Look-ups in named tables: a row name and a column name give one cell, copied from the table.

Nev.csv
,Dukolud,Bof,Meza,Fararu,Saza,Mot,Silapin
Sol,115,115,115,115,115,115,115
Zutaroz,126,84,91,82,48,93,100
Pel,72,116,105,119,202,113,147
Vor,95,49,52,49,85,71,143
Kab,67,52,51,53,88,57,149
Sos,119,140,138,140,124,130,103
Mis,75,69,67,70,99,70,145

Kab, Mot => 57
Mis, Dukolud => 75
Pel, Mot => 113
Zutaroz, Fararu => 82
Pel, Dukolud => 72
Zutaroz, Mot => 93
Zutaroz, Meza => 91
Mis, Bof => 69
Sol, Bof => 115
Mis, Saza => 99
Sos, Silapin => 103
Vor, Saza => 85
Kab, Fararu => 53
Sol, Mot => 115

Table Kaz
	Tusa	Bil	Fibasa	Tesab	Bubuk	Tesefib	Fevob	Zof
Kup	161	120	178	131	121	130	161	249
Gako	20	191	150	158	134	130	161	226
Dipu	164	127	182	131	118	132	163	243
Mori	148	137	181	134	118	131	164	236

Gako, Fevob => 161
Mori, Tesefib => 131
Gako, Tesab => 158
Gako, Bil => 191
Gako, Zof => 226
Kup, Fevob => 161
Mori, Bil => 137
Dipu, Tesefib => 132
Kup, Bil => 120
Dipu, Fevob => 163
Kup, Tusa => 161
Dipu, Zof => 243
Kup, Tesab => 131
Mori, Tusa => 148
Gako, Tusa => 20
Which row has the largest Fevob? Mori

Table Tidovor
	Sus	Bek	Bedid	Menif	Bomubem	Mobe	Roneg
Tir	121	193	113	185	67	204	161
Regu	176	127	150	129	164	180	114
Daterid	168	113	178	116	191	158	66
Bimogi	159	112	128	121	168	69	141
Res	87	195	136	186	136	89	169
Nef	140	118	134	120	155	112	135
Mab	168	73	62	80	79	158	177

Menif of Regu = 129
Roneg of Mab = 177
Sus of Daterid = 168
Roneg of Nef = 135
Bomubem of Res = 136
Mobe of Bimogi = 69
Bedid of Mab = 62
Row with the largest Bedid: Daterid

Rin =
,Zase,Negef,Vidoned,Dotu,Basa,Zinutos,Fonub,Talu
Bosavud,-31,-56,-78,-48,-67,-26,61,-48
Komefe,-9,-31,-65,-48,-50,-54,-13,-15
Deg,-27,-27,-27,-26,-27,-26,-27,-27
Rit,3,-10,-77,-40,-22,-65,-29,-14
Tar,-37,-14,30,4,-1,1,-35,-14
Bifi,-25,-30,-23,-28,-31,-24,-26,-26
Mapele,-27,-31,-25,-33,-28,-26,-27,-28
Nedu,-26,-27,-27,-27,-26,-26,-27,-27
Zor,-26,-28,-23,-27,-30,-24,-25,-25
Bak,-7,-22,-64,-41,-33,-57,-22,-16
Pozura,-15,-16,-56,-27,-18,-44,-38,-22
Bise,-27,-26,-28,-26,-24,-26,-26,-26

Zinutos of Bak is -57
Basa of Deg is -27
Zase of Rit is 3
Zinutos of Deg is -26
Zinutos of Bosavud is -26
Negef of Tar is -14
Fonub of Komefe is -13
Zase of Bosavud is -31
Negef of Zor is -28
Zase of Bise is -27
Zase of Pozura is -15
Basa of Bifi is -31
Dotu of Bosavud is -48
Zase of Tar is -37
Vidoned of Nedu is -27
Which row has the largest Dotu? Tar

Table Rezadet
        Zut  Sodukir  Renu  Gibeku  Viz  Rilof
Vipe    185      156   101      97  156    217
Nomaf    59      125   127      74   44     81
Lus     159      115   139     203  234    196
Zudo    113       60    48     106  172    182
Mifup   159      218   230     175  118    125
Pazo    146      172   133      58   29     68
Zefaf   198      224   179     126  128    185
Mik     216      153   112     138  195    212
Dos     216      187   117      81  110    162
Fera    109       43    36      83  117     84
Nad     112      157   210     202  138     83
Kitob    94      112   176     221  197    139
Kilebe   59      130   185     172  118     91
Kopose   98       82   130     173  149     80

Zudo, Zut => 113
Kopose, Viz => 149
Vipe, Sodukir => 156
Pazo, Sodukir => 172
Kitob, Zut => 94
Mik, Viz => 195
Zefaf, Renu => 179
Lus, Renu => 139
Nad, Renu => 210

Mef:
columns: Gapa, Naso
Tadeze: [57690, 58602]
Mol: [36790, 33808]
Romode: [86829, 87752]
Dak: [46090, 43204]
Pevu: [49819, 49640]
Vusul: [21427, 19533]
Lote: [90706, 89198]
Midebiv: [50908, 51595]
Fep: [62823, 63785]
Vozin: [71862, 70848]
Voreg: [46047, 46279]
Gadogo: [63821, 60153]
Nemina: [68713, 68260]
Ver: [21648, 19876]

Fep, Gapa: 62823
Romode, Gapa: 86829
Dak, Naso: 43204
Vusul, Gapa: 21427
Ver, Gapa: 21648
Pevu, Gapa: 49819
Fep, Naso: 63785
Lote, Naso: 89198
Vozin, Naso: 70848
Mol, Gapa: 36790
Midebiv, Naso: 51595
Gadogo, Gapa: 63821
Tadeze, Naso: 58602
Mol, Naso: 33808

Nerisa:
columns: Rogivo, Bov
Nitabuz: [183, 197]
Zurev: [129, 171]
Gire: [55, 136]
Lumi: [40, 125]
Sefof: [254, 214]
Tup: [48, 131]
Bifizir: [197, 146]
Bik: [39, 124]

Nitabuz, Bov => 197
Lumi, Bov => 125
Tup, Rogivo => 48
Gire, Bov => 136
Sefof, Bov => 214
Bik, Rogivo => 39
Lumi, Rogivo => 40
Sefof, Rogivo => 254

Table Tini
|  | Segari | Gegitil | Ganibi | Zakepo | Ged | Pip | Gagoki | Vemevop | Mutulap |
|---|---|---|---|---|---|---|---|---|---|
| Masun | 191 | 84 | 95 | 113 | 15 | 76 | 95 | 133 | 92 |
| Fev | 143 | 85 | 84 | 176 | 97 | 115 | 141 | 82 | 112 |
| Vut | 191 | 108 | 120 | 133 | 33 | 52 | 93 | 97 | 120 |
| Rela | 193 | 126 | 88 | 79 | 19 | 88 | 136 | 134 | 62 |
| Teromaf | 121 | 145 | 161 | 123 | 98 | 55 | 153 | 149 | 128 |
| Sipu | 189 | 112 | 111 | 113 | 26 | 67 | 100 | 124 | 109 |
| Vubop | 186 | 124 | 101 | 107 | 22 | 75 | 112 | 141 | 99 |
| Fakari | 188 | 125 | 90 | 85 | 17 | 89 | 138 | 145 | 70 |
| Til | 115 | 121 | 160 | 114 | 114 | 50 | 124 | 132 | 149 |
| Vetugag | 111 | 72 | 84 | 158 | 146 | 81 | 159 | 86 | 144 |
| Lilo | 109 | 126 | 152 | 68 | 135 | 187 | 126 | 109 | 63 |
| Gonidaf | 151 | 71 | 95 | 193 | 122 | 81 | 115 | 72 | 133 |
| Zupasaf | 131 | 139 | 103 | 118 | 144 | 83 | 135 | 113 | 138 |
| Mokid | 116 | 81 | 161 | 84 | 144 | 151 | 153 | 73 | 65 |

What is the Gegitil of Til in Tini? 121
What is the Mutulap of Lilo in Tini? 63
What is the Mutulap of Vubop in Tini? 99
What is the Mutulap of Vetugag in Tini? 144
What is the Gegitil of Masun in Tini? 84
What is the Mutulap of Rela in Tini? 62
What is the Segari of Til in Tini? 115
What is the Zakepo of Gonidaf in Tini? 193
What is the Zakepo of Vut in Tini? 133
What is the Gegitil of Vubop in Tini? 124
What is the Zakepo of Vubop in Tini? 107
What is the Mutulap of Vut in Tini? 120
What is the Segari of Fev in Tini? 143
What is the Ged of Vubop in Tini? 22
What is the Ged of Rela in Tini? 19
What is the Gagoki of Fakari in Tini? 138
What is the Gagoki of Teromaf in Tini? 153
Which row has the largest Ged? Vetugag

Sal
         Filu  Fef
Liv         6  143
Pemoz      32  191
Pil       127  164
Metufem   195  225

Fef of Liv is 143
Fef of Metufem is 225
Filu of Pil is 127
Fef of Pemoz is 191
Filu of Metufem is 195
Filu of Pemoz is 32
Filu of Liv is 6
Fef of Pil is 164

Nonug:
	Sanudal	Dorip	Dalu	Dotisod	Bet	Feto	Mosa	Nez
Vato	52	90	54	57	61	57	65	80
Gibegak	62	72	61	54	49	52	75	78
Nur	59	42	52	65	51	54	34	36
Kof	89	35	50	45	42	59	59	98
Rinot	77	13	59	31	88	60	34	68

What is the Mosa of Kof in Nonug?
59
What is the Dotisod of Gibegak in Nonug?
54
What is the Mosa of Nur in Nonug?
34
What is the Sanudal of Gibegak in Nonug?
62
What is the Dorip of Vato in Nonug?
90
What is the Bet of Gibegak in Nonug?
49
What is the Nez of Rinot in Nonug?
68
What is the Sanudal of Vato in Nonug?
52
What is the Nez of Nur in Nonug?
36
What is the Mosa of Vato in Nonug?
65
What is the Dalu of Nur in Nonug?
52
What is the Dotisod of Rinot in Nonug?
31
What is the Feto of Gibegak in Nonug?
52
What is the Sanudal of Nur in Nonug?
59
What is the Feto of Rinot in Nonug?
60
What is the Feto of Vato in Nonug?
57
What is the Feto of Kof in Nonug?
59
What is the Mosa of Gibegak in Nonug?
75
What is the Dotisod of Vato in Nonug?
57

Zozolot:
,Bip,Zug,Zukopu,Tupeb
Zub,37,145,48,171
Nasifol,124,177,185,123
Kup,224,187,221,145
Vodina,202,125,133,100
Geno,232,155,170,123
Favu,180,145,172,120
Susul,149,173,177,124
Mov,221,161,206,164
Mimuroz,226,110,102,92
Fop,66,152,66,198
Nam,181,136,160,107
Moto,139,185,189,104
Betam,148,138,131,142

Moto, Zukopu: 189
Kup, Zug: 187
Mov, Zug: 161
Nasifol, Tupeb: 123
Zub, Bip: 37
Geno, Zug: 155
Vodina, Zukopu: 133
Which row has the largest Tupeb? Fop

Dod =
	Mubifi	Runuro
Lono	87.57	88.53
Rikad	98.42	8.40
Nolip	53.76	15.35

Mubifi of Rikad is 98.42
Runuro of Rikad is 8.40
Mubifi of Nolip is 53.76
Runuro of Lono is 88.53
Mubifi of Lono is 87.57
Runuro of Nolip is 15.35

Ruga
fields: Logu, Dosep, Deba, Dudipiz
Bedege: [35971, 4846, 22371, 50447]
Tumobe: [26169, 35624, -2659, 47341]
Gesa: [31240, -17071, -5155, -58141]
Sofefur: [-23935, 44428, -33559, -33968]
Dasepe: [61739, -21469, -11754, -56462]
Bul: [-59452, 27793, -66496, 17797]
Nakor: [11508, -16392, -56475, 5998]
Valun: [-12243, -61350, 62357, 62230]
Seves: [53700, 30583, -41369, -48282]

Dudipiz of Sofefur = -33968
Dosep of Dasepe = -21469
Dosep of Sofefur = 44428
Logu of Sofefur = -23935
Dosep of Bul = 27793
Deba of Bedege = 22371
Logu of Bedege = 35971
Dosep of Nakor = -16392
Row with the largest Logu: Dasepe

Sot:
         Zeduzip  Gok  Nup  Kaboz  Telek  Puz  Fupi  Fazagav  Kal
Pes          167  163  168    165    161  166   175      163  170
Ziv          165  165  164    165    166  165   161      166  163
Fov          165  174  162    172    174  158   160      160  163
Lona         164  162  165    165    162  162   165      165  168
Noz          167  168  165    167    166  165   165      165  163
Tetetip      139  109  147    101     89  220   227      204  114
Ziki         157  149  164    156    156  175   172      171  155
Rimam        164  166  163    166    166  165   163      166  163
Ran           46   22  239    189    126  231   110       73   99
Gar          164  167  164    166    166  165   164      165  164
Ninor        166  162  168    164    161  165   173      162  170
Mevo         166  163  170    164    162  167   175      161  172

Mevo, Kaboz: 164
Ziv, Kal: 163
Ninor, Kaboz: 164
Lona, Puz: 162
Ran, Kal: 99
Rimam, Fupi: 163
Ziki, Fazagav: 171
Fov, Puz: 158
Tetetip, Kaboz: 101
Ran, Telek: 126
Pes, Zeduzip: 167
Rimam, Fazagav: 166
Lona, Kaboz: 165
Lona, Telek: 162
Noz, Gok: 168
Ninor, Kal: 170
Gar, Kaboz: 166
Ziv, Zeduzip: 165

